0: [155  72 127  80 125 123 128  87 160 127 150 151 153 162 100 131 152 156]
1: [ 70 185  71 156 129  71 213 157  99  14 215 184 124 129 128  42 213 127]
2: [183 100 184  71  73 184  72  72 184 184 102 213 153 158 100 155 128 184]
3: [107 176  79 147 186 108 181 166  66  51 182 132 124  96 133  79 184  75]
4: [127  72 156  99 129 156 128 157 127 156 130  99 153 101 214 155 128 127]
5: [155 157 127  43 129 127 128 101 127  99 158 184 181 158  72 155 184 156]
6: [164 172 136  86 153 160 172 177  27  80 154 156 124  81 124 136 200 127]
7: [155  43 213 128 101 213  72 101 184 213  17  71 181 158 157 184  43 127]
8: [127 185  99 156 129  99 157 101  99  99 187 156  96 129  72 127 156 127]
9: [155 100 156 156  73 156 100 129 156 156  73 128 209 129 128 184  99 156]
10: [127 214  71 156 129  99 185 101  99  99 158 156  96 129  72  98 156 127]
11: [203  96 175  23 153 175 128 125 108 127 134 156 129 134 100 175 156 132]
12: [151 120 103 119 153 104 124 125 132 132 154 128 105 134 128 127 104 132]
13: [ 79 192  60 176 153  88 168 157 108  64 165 110 124 125 137  59 163  95]
14: [155 185 127  99 158 156 185 186  14  71 187 156  96  73 128 127 213  99]
15: [127 185  71 156 129  42 157 101 156  99 158 184 124 158  43  98 128 127]
16: [ 42 157  71 156 158  42 157 129 127  71 187 156  11 158 157  70 156 127]
17: [ 70 100  99 128 186  99 128 157 127 127 158  71  11 129 185  98  99  71]
18: [ 83 163  84 143 121  60 196 116 141  69 193 156 105 138 128  64 171 136]
19: [ 55 161  60 204 116  80 176 120 136  84 174 160 100 138 148  31 152 121]
20: [127 185  42 156 129  71 185 129 127  99 158 156  96 129  72  98 156 127]
21: [ 98 185  42 184 129  14 185 101 156  99 187 156 124 158  72  98 128 156]
22: [155   0 156  43 158 156 100 101 156 184 102  99 124 129 185 155  99 127]
23: [164  72 213 110 105 189  76 105 147 204   6  80 148 129 152 188  80 127]
24: [131 104  99 104 158 123 128 129 151 127 158 151 144 153 128 127 123 127]
25: [183 157 184  99 129 156 128 157 127  99 130 184  96 129 100 155 128 156]
26: [ 85 128 123 141 177  99 133 129 103 127 158 104   0 129 137 114 128  99]
27: [188 157 180  99 129 160 124 153 127 103 126 175 100 129  91 160 132 151]
28: [131 176  88 143 134  64 152 114 138 103 154 171 129 140  65 107 132 123]
29: [151  67 160  75 105 160  72  85 180 184  97 143 177 153 142 155  95 171]
30: [131 152 136 123 153 136 128 210  47  80 154  99 148  44 157 131 156  75]
31: [ 13 128  71 184 158  71 185 157 127  99 158  99  68 129 185  42 128  99]
32: [118   0 151  80 153 156 109 109 143 175 106  71 139 144 190 151  80 123]
33: [155 185  99 128 129  99 128 101  99 127 158 156  39 158 100 127 128 156]
34: [127 133  99 152 186 132 157 166  90  71 158  75 105  92 157  98 156  47]
35: [183  43 184  43 101 156 100  72 184 184  73 128 181 158 128 184  99 156]
36: [127 106 108 114 182 127 148 153 103  84 154 104 124  81 137 107 147  56]
37: [179 176 156 108 121 156 124 105 108 136 121 151 142 129  56 179 147 132]
38: [127 185 127 128 101  99 157  72 127 127 158 184  68 158 100 127 156 156]
39: [183 157 127  71 129 127 128 101 127  99 158 184 124 158  43 155 184 156]
40: [164 128 160  71 182 156  91 177 103 108 126 156 120 110 120 136 123 127]
41: [ 31 144  56 208 129  60 163 129 136  88 165 119 105 134 157  31 134 103]
42: [103 113 123 152 210 127 113 162 114 119 139  32 124  96 152  98 113   0]
43: [127 185  99 156 186 127 157 186  42  71 187 128 124  73 128  98 184  71]
44: [151 113 132 128  73 127 124  53 180 132 102 141 196 162 124 131 123 165]
45: [127  43 156  71 129 156 100 157 127 184 102  99 153 101 214 155  99 127]
46: [155  72 184  71  73 156  72  44 213 184  45 128 153 186 128 184  99 156]
47: [ 98 157 123 104 186 123 128 129 103 127 158 123   2 134 152 122 123 123]
48: [175 128 151  27 145 147 133  83 108 127 154 156 124 142  80 155 180 132]
49: [133  81 147 117  81 147 109  61 175 175  82 123 168 177 118 142 104 175]
50: [155  72 156 128  73 127 100  44 184 184  73 156 181 214 128 155  99 184]
51: [ 98 100  71 184 186  71 100 129 156 127 158  71  39 129 128  98  99  71]
52: [183 185 127 128 129 127 100 129 156 127 130 184 124 186   0 155  99 184]
53: [155 100 184  99 186 184  43 157 127 213  45  42 124 129 157 184  43  99]
54: [ 70 157  42 184 158  71 185 157 127  42 187 128  96 129 100  42 184  99]
55: [127 157 127 128 158 184 128 214  42  99 130  99 153  16 157 127 156  71]
56: [155  43 156  43 158 127 128 129 127 156 130 128  96 129 185 155  99 127]
57: [ 98 185  99 128 101  99 157  44 127 127 158 128  96 186 100 127 156 156]
58: [127 185  99 156 129  99 157 129  99  99 158 156  96 129  72 127 156 156]
59: [151 120 132 104 177 156 144 177  84 112 150 128 133  86 157 127 147 108]
60: [127  72 127  99 129 156 128 157  99 156 130 128 153  73 185 155 128 127]
61: [170 137 158  88 110 138 109 105 132 119 134 204 148 158 100 142 156 171]
62: [164 124 141  95 129 117 115  81 175 136 121 175 129 177  52 140 119 180]
63: [ 70 157  99 156 129  71 185 101 127  99 187 156  39 158 128  98 156 127]
64: [127 157  99 128 129  99 128 129  99 127 158 156   0 158 128 127 128 127]
65: [133 109 167 136 110 143 113 153 151 123  87 123 163 105 137 138  80 123]
66: [ 83 157 108 143 129  60 176 105 127  99 178 160  57 153 124  79 161 136]
67: [212  15 213   0 129 184 100 101 127 156 102 128 153 158 157 184 128 156]
68: [127 196 103 132 149 127 168 149  88  40 169 147 153 110 128 103 210 103]
69: [127 214  71 128 129  99 213 157  71  14 215 156  96 101 100  70 213 127]
70: [127 100 184 128 158 156 128 186  71 156 130  71  96  44 185 155 128  99]
71: [155 152 156  95 153 156 152 181  75  99 154 108 148  57 124 127 180 108]
72: [ 70 157  42 184 158  71 185 157 127  42 187 128  96 129 128  13 156  99]
73: [103  81 127 156 160 119 113 144 132 127 130  16 114 110 172 122 108  16]
74: [127 214  99 128 129  99 213 157  71  14 187 156 124 101 100  70 213  99]
75: [131 128 112 171  97 108 124  77 208 156  97 141 157 186 100 136  56 169]
76: [107  83  60 138 177  60 100 129 156 112 150  99  76 153 137  83  99  80]
77: [103  72 108 152 182 112 120 129 156 160 121  58 153 129 161 107  91  71]
78: [ 13 128  99 156 158  71 185 157 127  99 158  99  68 129 157  42 128  99]
79: [127 100 156 156 129 156 100 186  99 156 102  99 153  73 185 127  99  99]
80: [183  72 213  99 158 213  15 157 156 213  73  71 153 129 100 212  71 127]
81: [127 100 127 128 129 127 128 129 127 156 130  99 153 101 185 127  99  99]
82: [127 137 151 152  86 151 109 101 147 151 110 180 111 153 100 151 108 204]
83: [103 124 147 128 129 151 128 201 103 132 130  99 153  53 181 151 123  99]
84: [ 98 128  99 184 129  99  72 101 184 156 102 128 124 186 100 127  43 127]
85: [131  81 132 104 145 156 100  96 160 156 117 128 153 158 124 131 123 156]
86: [127  72 156 184 129 184  43 129 184 213  45  42 153 129 157 155  14  99]
87: [127 157  99 156  73  99 157  44 184 127 130 156 153 186  72 127 128 156]
88: [140 100 160 138 129 160  91 173 103 156 106 104 153  86 168 140 104 108]
89: [127 128 127 156 129 127 100 157 127 156 102 128 153 129 128 127  99 156]
90: [166 100 180 108 158 204  56 133 123 180  82  71 116 101 142 175  80  99]
91: [127 185  99 156 186 127 185 186  42  71 158 128 124  44 128  98 156  71]
92: [159  89 132  99 129 127 124 153 127 151 130 112 144 110 159 155 128 136]
93: [159  76 180 123 110 204  63 109 175 208   6  75 163 153 124 184  43 127]
94: [ 42 128  99 184 158 127 157 157 127 127 158  71  39 129 214  70 128  71]
95: [151 135 156  99 153 156 120 157  84 112 145 119 129  57 166 155 143 103]
96: [131 148 132 128 177 156  82 205 108 136 145 147 120 110 124 136 110 127]
97: [127 142  99 176 110 104 142  85 191 134 119 132 148 173 100 122  69 151]
98: [127 148 123 147  14 104 176  81 156 127 110 180 177 158 104 127 128 199]
99: [103 152  75 160 149  75 176 168  93  60 150 128 129 114 124  79 163  84]
100: [151 128 180 147  38 160 104  90 158 171  87 151 172 140 109 175 137 171]
101: [159 133 180 123  86 180 104 114 171 147  87 180 172 149 104 155 132 199]
102: [ 42 100  99 156 158 127 128 186 127 127 130  71  68 129 185  98 128  99]
103: [131 157 108 147  81 108 152  61 171 119 134 160 148 173  76 127 137 151]
104: [127 100 127 128  73 127 128  44 184 184 102 156 181 186 100 127  99 184]
105: [ 13 128  99 184 129  99 157 129 127 127 158  99  68 129 214  70 128 127]
106: [127 157 127 128 158 127 128 214  42  71 158  99 153  44 157 127 156  71]
107: [183 100 184 128  73 184  72 101 156 184  17  99 181 129 128 184  71 156]
108: [ 98 100 156 128 158 156 100 186  71 127 130  71  68  73 214 127  99  99]
109: [199 144 156 104 129 160  72 125 132 136 121 151 114 158  56 179 123 160]
110: [155  72 184  99 129 213   0 157 156 213  73  71 153 129 128 212  43  99]
111: [155 157 184  99  73 156 128 101 156 127 102 184 153 158  72 155 156 213]
112: [107 185  56 176 153  84 181 162  86  47 182 128 124 116 128  55 189  80]
113: [ 70  72  99 128 186  99 128 129 127 127 130  71  39 129 185  98  71  71]
114: [155 157 127  99 129 127 157  72 127  99 158 184 124 186  43 127 156 156]
115: [155 185  71 128 129  71 157 101 127 127 158 156  96 158  72 127 128 156]
116: [175 181 151 123 138 127 109 114 119 119 134 171 124 144   9 151 132 143]
117: [116 109 160 143 153 160 100 177 127 151 102 104 148  81 168 136 104 127]
118: [155 128 156  71 158 156 100 186  99 127 158 128 124  73 157 155 128  99]
119: [127  15 184  71 129 184  72 129 156 184  73  71 124 129 185 184  43 127]
120: [127 128  99 156  73  99 157  44 184 127 130 156 153 214  72 127 156 156]
121: [155 214 127  99 158 127 185 157  42  71 187 156 124  73 128 127 184  99]
122: [155 128 184 128  44 156 100  72 156 184  45 128 153 158 100 184  99 184]
123: [ 98 185  42 184 158  71 185 157  99  42 187 128 124 101 128  42 184  71]
124: [151 181  79 123 138  80 157 109 123 119 158 147 100 144  85 122 132 138]
125: [155 157  99 156 129  99 100 129 184 127 130 184 124 186  43 127  99 184]
126: [127 185 127  99 186 184 157 186  14  99 158  99  96  44 157 127 184  99]
127: [183  43 213  43 101 184  72 101 156 184  73  99 181 158 128 184  71 156]
128: [155 128 156 128  73 156 100 129 156 184  45 128 209 129 100 184  99 156]
129: [183  67 213  95 145 208  28 144 156 208  69  80 157 138 104 208  71 132]
130: [ 70 185  14 184 129  14 157 129 127  71 187 128  96 158 128  42 156  99]
131: [155 100  99  99 158  99 128 129 127 156 158 128 124 129 128 127 128 127]
132: [127 185 127 128 129 127 157 129  99 127 158 156  39 129 100 127 156 156]
133: [ 88 109 136 147 149 132 152 153 103 123 130  93  81 110 192 107 108  88]
134: [185 152 151 112 134 175 109 133 123 127 110 123 116 125  70 170 152 123]
135: [127 128  99 128 186  99 157 157  99  71 158  99 124  73 157  98 184  42]
136: [127 214  99 128 158 127 185 157  42  42 187 156 124 101 128  98 241 127]
137: [155 128 156 128  16 127 128  72 184 156  73 156 153 186 100 184 128 213]
138: [166  57 199  60 114 171  80 109 151 175  87  99 155 153 137 170  80 143]
139: [155  72 127  99 129 127 128 157 127 156 130  99 153 101 185 155 128 127]
140: [142 128 151 156  38 156 128  85 171 156  82 143 139 149 118 151  99 167]
141: [203 135 160  75 129 160  72 129 132 141 117 143 105 153  65 184  91 151]
142: [122 161 119 108 162 147 161 181  23  90 163 128 124  53 152 118 184  95]
143: [155 128 160 128  73 184 100 149 160 180  49 112 205 134 124 179 104 165]
144: [183 157 184  71 129 213  72 129  99 156 102 128 124 129  72 184 128 127]
145: [127 185 127  99 158 156 157 157  14  71 158 128 124  73 157 127 213 127]
146: [138 104 127  64 153 127 133 105 147 127 154 171 139 149 118 122 176 151]
147: [136  67 165 114 125 160  72 125 156 184  93 128 177 153 157 140  99 151]
148: [ 70 185  71 184 129  71 213 129 127  42 187 156  96 129 128  13 184 127]
149: [ 98 100  99 156 186  99 100 157 156 127 130  71  96 129 157  98  99  42]
150: [ 74 172  60 180 129  60 205 138  95  56 178 147  92 120 142  51 176  99]
151: [155  72 156 128 158 184   0 157 156 213  45  71 124 129 128 184  14  99]
152: [127  72 156 156 158 127  15 157 184 184  73  71 124 129 100 155   0 127]
153: [114 157 138 141 153 138 161 201  80  95 163 104 144  33 152 109 156  75]
154: [ 70 128 127 184 158 156 157 157  99 127 158  99  96  73 214  98 128  99]
155: [151 124 184 104 149 184 124 149  64 132 117  99 133  57 176 155 143 103]
156: [155 100 184 156  73 156 100 101 184 156  45  99 181 158 100 184  71 156]
157: [ 94 161  66 184 134  71 113 109 195 138 139 128 120 177 104 109  89 147]
158: [155 128 156 156  16 156 128  72 184 156  73 156 153 158 100 155  99 184]
159: [155 214  99 156 129  99 157 101 127 127 130 156  68 158  72 127 156 127]
160: [107 120 151 114 158 151 128 177  56 132 154 104  96  57 185 131 152 108]
161: [155 157 156 156 101 156 128 101 156 127 102 213 124 186  72 155 128 213]
162: [127  72 127  99 158 127 128 157  99 156 130 128 153 101 185 155 128 127]
163: [112 104 160  90 153 184 124 177  80 127 130  84  81  81 168 160 104 112]
164: [127 128 156 156 158 156 128 186  99 127 102  99 153  44 185 155  99  99]
165: [ 13 100  99 156 158  99 157 129 127  99 158  71  68 129 185  70 128  99]
166: [ 98 185  14 213 129  42 185 129 127  71 158 128  96 158 100  42 156  99]
167: [155 128 156  99 186 156 128 186  71  99 158 128 124  73 157 155 156  99]
168: [127 152 123 156  73 119 133  53 160 127 106 160 133 182  76 122 156 156]
169: [122  85 114  88 149 106 133 129 132 147 163 156  96 134 148 142 132 151]
170: [127 128 156 128 129 184 128 186  99 127 130  99 153  44 185 127  99  99]
171: [131 100 160 156  92 156 100 144 160 156  73 128 177 134 124 155  99 160]
172: [155 100 127 128  73 127 128  44 184 127 102 128 209 158 128 127 128 156]
173: [127 128 127  99 129 127 128 101 127 156 130 156 153 158 157 127 156 156]
174: [127 185 127 128 186 127 213 157  42  42 187 128 124  73 128 127 213 127]
175: [114 172 103 132 182 127 176 181  75  80 178 119 135  77 137  98 171  71]
176: [127  89 151 123 134 180  65 138 134 171  67  32 120 116 176 151  65  75]
177: [127  72 127  71 158 127 128 129 127 156 158 156  96 129 157 155 128 156]
178: [127 214  99 128 158  99 185 157  71  14 215 184 124 101 100  98 213 127]
179: [155 100 156 128  73 156 100 101 184 213  73 156 181 158 128 184  99 213]
180: [155 128 156  43 101 156 100 129 127 127 130 184 153 158 100 155 156 184]
181: [ 70 185  14 184 158  14 157 129 156  71 187 128  96 158 128  42 156  99]
182: [151  81 151 128 162 180   9 166 143 195  63  80 124 120 133 175  36  99]
183: [122 181 151 152  62 127 128  81 171 151 115 175 107 177 104 127 132 223]
184: [ 42 128 127 156 129 127 157 157  99 127 158  71  68 101 214  98 128 127]
185: [155 120 156 143  77 156  96 120 160 184  78 132 229 134 128 155  99 160]
186: [151  81 204 128 110 180  80 114 143 199  10  75 157 112 157 179  80 123]
187: [183 100 127  43 129  99 128  72 156 127 158 184 124 186  72 155 156 184]
188: [103 148 136 123 158 136 124 133  95 127 178 119  28 120 142 131 152 123]
189: [127 128  71 184  73  71 157  72 184 127 130 156 181 186 100 127 156 156]
190: [127 192  79 160 129 104 168 101 112 112 145 143 105 134  80 103 134 127]
191: [155  43 156  71 129 156  72 101 184 184 102 128 181 158 128 155  99 156]
192: [155 185  99  99 101  99 157  72 127 127 130 184 124 186  15 127 156 156]
193: [164 133 112 123 158 112 120 129 123 127 150 128  96 129 120 136  99 127]
194: [127 157 156  99 158 156 128 186  14 127 158  99  96  73 157 127 156  99]
195: [155 157 156 128 101 156 128 129 156 127 130 184 124 158 100 155 128 184]
196: [188  81 208  99 158 204  19 153 151 208  78  80 139 129  96 208  71 127]
197: [103 133  99 160  57  75 144 105 184 132 130 180 168 182  96 103 115 180]
198: [170  57 199  56 114 175  85 109 147 175  91  99 155 153 128 175  80 151]
199: [ 98 185  71 128 186  99 157 186  71  42 187 128 153  73 128  70 213  71]
200: [103 205  51 156 140  95 185 168 112  56 178 156 137 110 124  74 176  88]
201: [183 185 156  99 129 156 128 101  99 127 130 156 124 129  43 184 156 127]
202: [109  81 119 121 153 143 137 153 103 147 139 104 144  81 205 138 128 123]

[107 157 132 123 145 127 124 125 108 127 178 136  28 134 120 131 152 136] 188 132
[118  76 123 108 162 147 124 157 108 151 130  90 139  81 209 146 123 114] 202 162
[127 190  51 152 134  80 185 133 119  86 163 156 105 125  80  98 169 123] 20 10
[127 185  71 156 186  99 185 157  71  42 187 128 124  73 157  98 184  71] 3 43
[166 104 180 132  86 175  80 109 147 180  34  95 163 125 142 170  80 147] 107 186
[127  96 127 123 134 132 128 133 123 156 130  99 153  96 190 131 104 103] 81 202
[ 98 128 156 128 186 156 128 186  42 127 130  99  96  73 185 127 156  99] 160 194
[ 98 128  42 128 186  71 128 157 156 127 158  99  96 129 128  70  99  99] 76 51
[118 128 123 156 138 119 104 153 127 151 110 123 126 134 133 122  99 147] 89 12
[183 100 184 128  73 184  72 101 156 184  17  99 181 129 128 184  71 156] 107 23
[103  96 108 176 110 108  96 109 199 156  73  82 124 173 113 131  47 114] 84 75
[146 124 123 112 129 104 115  81 184 132 126 171 124 182  52 127 110 175] 62 125
[155 100 127  43 158 127 128 101 156 127 158 184 153 158 100 127 184 156] 146 0
[ 98 113  38 160 177  42 113 125 156  95 163 108  72 158 124  70 108  75] 76 51
[114 181  71 160 129  42 161 105 151  99 163 175 111 158  61  90 132 127] 15 28
[131 109 127 123  90 132 124  66 171 171 110 156 172 173 104 127 108 175] 104 49
[170 172 143 108 134 119 104 129 132 127 134 171  96 153  33 146 123 167] 116 52
[127 157 156  99 158 156 157 186  14  99 158 128 124  44 157 127 184  99] 142 126
[140 128 136 147 134 136  91 157 123 156 102 128 144 129 120 136  95 151] 89 65
[151  89 195 128 114 175  89 114 143 191  19  80 153 120 152 170  89 119] 186 23
[127  72 151 180 138 180  48 129 175 204  49  29 144 125 161 151  23  90] 86 176
[127 157  71 156 101  99 128 101 184 127 130 184 124 186  43 127  99 184] 125 103
[103  76 108 132 177 108 100 138 151 132 126  75 153 120 161 107  75  80] 77 149
[127 157 127 128 186 156 100 214  99 127 158 156 124 101 128 127 128 127] 96 59
[127 128 184 128 158 184 100 186  71 156 130  71  96  73 185 155 128  99] 70 163
[212 100 213  99 158 213  72 157  99 156  73  71 124 101 100 184  99  99] 90 196
[127 128 127  99 158 127 128 157  71 127 130 128 124 101 157 127 156 127] 59 95
[127  72  99 156 158  99 100 129 127 156 102  71 153 129 157 127  99  71] 77 81
[122  81 127 108 134 156 133 162  95 151 134 123 144  73 185 146 128 127] 60 202
[136 172 136 123 158 141 139 109  99 132 145 143  48 125 104 136 143 147] 132 33
[ 79 128 132 156 131 147 133 144 108 156 126  88  81 110 200 127 108  93] 133 154
[127  72 151  99 129 156 128 153 127 156 130 104 153 101 209 155 128 127] 4 139
[155 185  99 156 101  71 128 101 184 127 130 184 153 186  15 127  99 156] 125 52
[127 152 119 104 158 143 152 177  32 103 158 128 124  62 152 122 171  99] 142 194
[199 152 151 104 129 151  80 129 123 127 130 151 100 153  56 175 132 151] 109 141
[ 90 109  99 184 105  99 109 109 199 151  82  99 120 177 113 118  56 123] 84 97
[127 157 147 156  49 123 133  87 156 175 106 180 129 186  96 127 132 204] 183 82
[212 100 184  43 129 184  15 129 127 156 102 128 153 158  72 212  71 156] 141 196
[170 104 151  32 138 123 128 105 123 127 158 171 102 153  80 151 152 147] 48 187
[ 98 100 156 156 158 156 100 186 127 156 102  99 153  73 185 127  99 127] 117 79
[142 104 151 160  62 151 133  85 171 151  82 123 163 149 113 146 104 175] 140 158
[ 70 100  99 128 186  99 128 157 127 127 130  71  11 129 185  98  99  71] 17 113
[ 98 113 138 136 158 143 113 181  75 114 139  80  76  77 200 118 113  95] 108 133
[212 100 213   0 158 213 100 129  99 156 102 128 124 129 128 212 156 127] 11 67
[122 133 119 112 129 119 124 101 141 156 130 151 148 162 148 127 143 156] 173 24
[127 128 127 156 101 127 100 129 156 156  73 184 124 158 100 155  99 184] 82 195
[127 157 156 156   0  99 157  72 156 127 102 184 181 158 128 155 156 213] 98 137
[107 152  75 152 149  71 176 168  88  60 154 136 129 118 115  79 176  88] 99 112
[ 55 100 103 156 158 132 124 177 127 132 126  58  72 125 181 103 119  86] 102 133
[127 157 156 156  44 127 128 101 156 184 102 184 124 186 100 127 128 213] 183 82
[127 133 132 104 158 132 133 166  71 123 134 123 129  88 157 127 156 119] 59 95
[155 157 156  71 158 156 128 157  99  99 130 156 124 101 128 155 156 127] 40 95
[146 152 156 128 105 156 128 142 147 127 130 171 129 140 113 155 128 171] 195 25
[ 85 109 143 165 153 143 113 181 132 147 110 104 144  81 181 114 108 127] 117 79
[ 35 120 108 195 125  84 144 149 136 141 145 104 114 134 200  83 123 141] 105 184
[131 124 160 156  77 156  96 101 160 160  93 175 129 158 104 160  95 204] 82 140
[159 139 165  99 145 160 124 144  88  88 141 104 129  86 152 136 167  88] 95 71
[146 142 119 108 177 143 170 177  75  86 167 132 124  81 152 118 165 103] 59 142
[155 157 103 147 134 104 109 133 167 119 134 175 124 168  56 127 113 167] 125 52
[114 109  95 136 129 114 142 129 127 143 139 104 139 105 157 114 108  99] 81 12
[155  43 156  99  73 127 100  44 184 184  73 156 153 214 100 155  99 184] 50 49
[127  81 127 171 134 151  61 133 171 175  63  80 153 149 157 127  36 127] 86 152
[ 98 128 156 128 158 156 128 186  71 127 158  99  96  44 185 127 156  99] 160 70
[ 98 128 127 128 158 156 128 186  71 127 158  99  96  73 185 127 128 127] 160 108
[175 172 151 128 121 127 109  96 127 132 126 180 129 158   9 151 128 156] 116 52
[199  96 204 108 153 208  67 153 108 160  69  66 124 105 104 179  86  99] 90 196
[146 161  99 152 125  99 109 120 175 123 139 180 116 182  52 127 108 180] 125 52
[159  24 184  77 134 180  76 125 151 204  58  84 148 129 176 184  56 132] 119 138
[127 185  42 156 129  42 157 101 156  99 158 184 124 158  72  98 128 127] 15 28
[159 133 151 104  53 147 100 101 151 127 106 184 148 158  78 155 152 228] 111 101
[212 157 156  99 129 156  72 129 127 127 130 156  96 158  43 184 128 156] 109 141
[183 100 184  99 158 213  43 129 127 184  73  71 124 101 128 184  71  99] 90 196
[127 157 127  99 158 156 157 186  14  99 158 128 124  44 157 127 184  99] 142 126
[155 104 160 147  86 160 104 133 138 151  82 123 196 116 137 179 108 147] 9 171
[183 100 184 128  44 156 100  72 156 184  45 128 153 158 100 184  99 184] 122 100
[203 104 180  32 112 175 104 125 112 132 121 160 137 134 100 179 128 136] 11 180
[ 98  72  99 128 186  99 100 129 156 127 130  71 153 129 157  98  71  71] 77 149
[127 157 127 156  16  99 157 101 156 127 102 184 181 158 100 127 128 184] 98 197
[ 13 157  99 184 129  99 157 129 127 127 158  99  96 129 185  70 128  99] 105 31
[ 98  72  99 156 186  99 128 129 156 156 130  71 153 129 157  98  99  71] 77 149
[ 92 181  84 143 129  60 191 129 127  56 202 156  96 134 115  64 171 132] 18 148
[127 157 156 128 158 184 128 186  71  99 130  99 153  16 185 127 156  99] 55 30
[127 157 132 152  38 112 157 114 134 127 110 171 168 140 113 127 132 171] 98 197
[127 100 156 156 101 156 100 157 156 156  73 128 181 129 128 155  99 156] 171 9
[122  94 143  84 153 143  94 109 147 158 139 136 148 153 128 142 141 123] 85 24
[138 104 151 156 105 151  85 133 147 156  87  99 168 149 142 146  80 147] 171 65
[138 109 143 160 105 138 118 129 151 143  91 128 192 134 128 133 108 147] 171 89
[151 109 127  80 162 132 128 142 119 151 158 123 124 120 133 127 128 123] 131 12
[ 55  96 108 152 153 136 115 177 132 136 117  62  76 129 185 107 115  95] 102 133
[127  43 156  71 158 156 100 157 127 156 102 128 181  73 214 155  99 127] 45 4
[116 120 117 134  57  93 148 105 175 132 126 171 177 177 104 116 123 180] 197 98
[151  65 147  51 158 127 137 138 114 138 139 132 100 120 176 146 117 123] 56 177
[140 111 112 158 101 112 120  72 208 160  97 128 157 182 109 136  51 156] 75 97
[ 31 124 103 200 125 104 152 120 132 132 150 132 105 138 176  55 128 112] 105 41
[127  72 156 156 129 127  43 129 213 213  73  71 124 158 128 155   0 127] 152 86
[127 124  71 176  90  75 152  81 180 127 134 151 168 177 104 122 152 147] 189 120
[155 128 127  99 129  99 128  72 184 127 130 184 124 186  43 127 128 184] 62 187
[ 40 128 108 182 134 104 148 149 127 127 158 117 105 134 168  83 132 112] 105 165
[131 205 112 123 149 108 176 149  80  27 198 184 124 110  96 103 204 136] 178 74
[155 100 184 128 101 156 100 157 156 127  73 128 181 101 128 155  71 127] 65 171
[175 104 132  60 107  99 133  72 156 127 150 184 133 182  76 151 152 189] 187 62
[151 176 123 112 149 147 172 168  45  84 150 151 124  90 124 127 191 132] 6 145
[116 137 151 123 125 156 128 197 103 123 130 112 148  57 159 155 132 103] 83 170
[ 98 185  42 184 158  71 157 129 127  71 158 156 124 129  72  70 156 127] 20 166
[181 152 143 117 129 143  89 133 127 123 134 147  96 153  65 162 128 147] 109 134
[127 128 156 156  73 156 100 101 156 156 102 184 124 158 100 155  99 213] 82 161
[159  13 156  43 129 156 104 125 147 175 110 108 124 134 168 155 108 132] 22 56
[146 124 156  60 105 160 100 133 127 132 126 167 153 144 113 155 147 171] 180 61
[155 128 156  71 186 156 100 186  99  99 130 156 124 101 128 127 128 127] 40 118
[199 100 171  32 162 175 128 129  99 127 130 138 120 125 109 170 152 105] 11 48
[127   0 156  71 158 156 100 101 156 184 102  71 153 158 185 155  71 127] 32 22
[ 26 104  99 152 149  90 161 120 132  99 158  84  68 138 176  74 132 108] 165 78
[ 98 128 156 128 158 156 128 186  42 127 158  99  96  44 185 127 156  99] 160 194
[127 128 127 156 101 127 100 157 156 156 102 156 153 129 128 155  99 156] 89 171
[155 157 156  99  73 156 128 101 156 127 102 184 124 186  72 155 156 213] 111 161
[118 157 123 104 149 143 157 168  32  99 163 132 111  62 152 122 180 108] 142 145
[183  15 184  14 129 184 100 101 156 156 102 128 153 129 157 184 128 156] 67 35
[ 13 128  99 213 129  71 157 157 127 127 158  99  96 129 214  70 128 127] 105 31
[127 128  99 128 186 127 128 129  99  99 130  42  96 101 157  98 128   0] 42 34
[ 94 113  66 160 153  66 142 129 147 114 163 108  96 129 128  90 113  75] 76 51
[151 100 151 147  97 147  85 111 156 156  82 108 172 162 128 151  80 156] 171 9
[127  81 147 184 134 171  43 133 184 204  54  56 144 134 144 151  19 108] 86 152
[155 128 184 128  44 156 100  72 184 184  45 128 181 186 128 184  99 184] 122 179
[ 98 100 127 156 214 127 100 157 127 127 130  14 124 101 157  98  99   0] 42 73
[199  37 175  32 105 171  80  77 171 175  87 132 155 158 148 179 104 151] 35 198
[146  85 175 128 101 195  85  96 175 199  15  84 159 158 124 170  65 132] 93 23
[131 152 132 128 155 151 109 192 108 132 150 160 133 114 128 131 128 141] 96 40
[127 209  95 132 153 123 181 153  56  51 182 156 120 105 120  98 228 127] 136 68
[114  81 151 156 182 151  85 157 127 151  87   0 116 105 190 118  75  23] 73 176
[127 176 127 123 145 119 161  87 108 127 154 160  44 138 104 127 156 156] 132 38
[151 109 175 136 105 151 104 133 151 156  78 108 177 129 133 151  80 156] 171 65
[155 109 180 147  86 156 104 114 167 147  63 104 172 144 109 175  84 147] 156 171
[183 185 156 128 129 127 100 101 127 127 130 184 124 158   0 155 128 156] 116 52
[183 100 184 128  73 213  72 129 156 184  17  99 181 158 100 184  71 156] 107 93
[ 92 142 132 147 153 156 124 153 103 151 130  84  76 110 183 131 104  84] 133 108
[131 124 136 152  25  84 172  72 160 136 117 175 201 158 100 112 143 180] 98 197
[127 157 127 156   0  99 185  72 156 127 102 184 181 158 100 127 128 213] 98 197
[151  76 147 132  81 123  96  53 189 184  78 151 172 214 124 151  91 180] 50 49
[155 157 127 156 158 156 100 186  99 127 130 128 124 101 157 127 128 127] 96 59
[155 100 127  99 129 127 128 129 127 156 130 156 153 129 157 127 156 184] 173 92
[142 137 134  88 153 134 109 177 103 119 163 128 116  86 152 138 128  99] 118 95
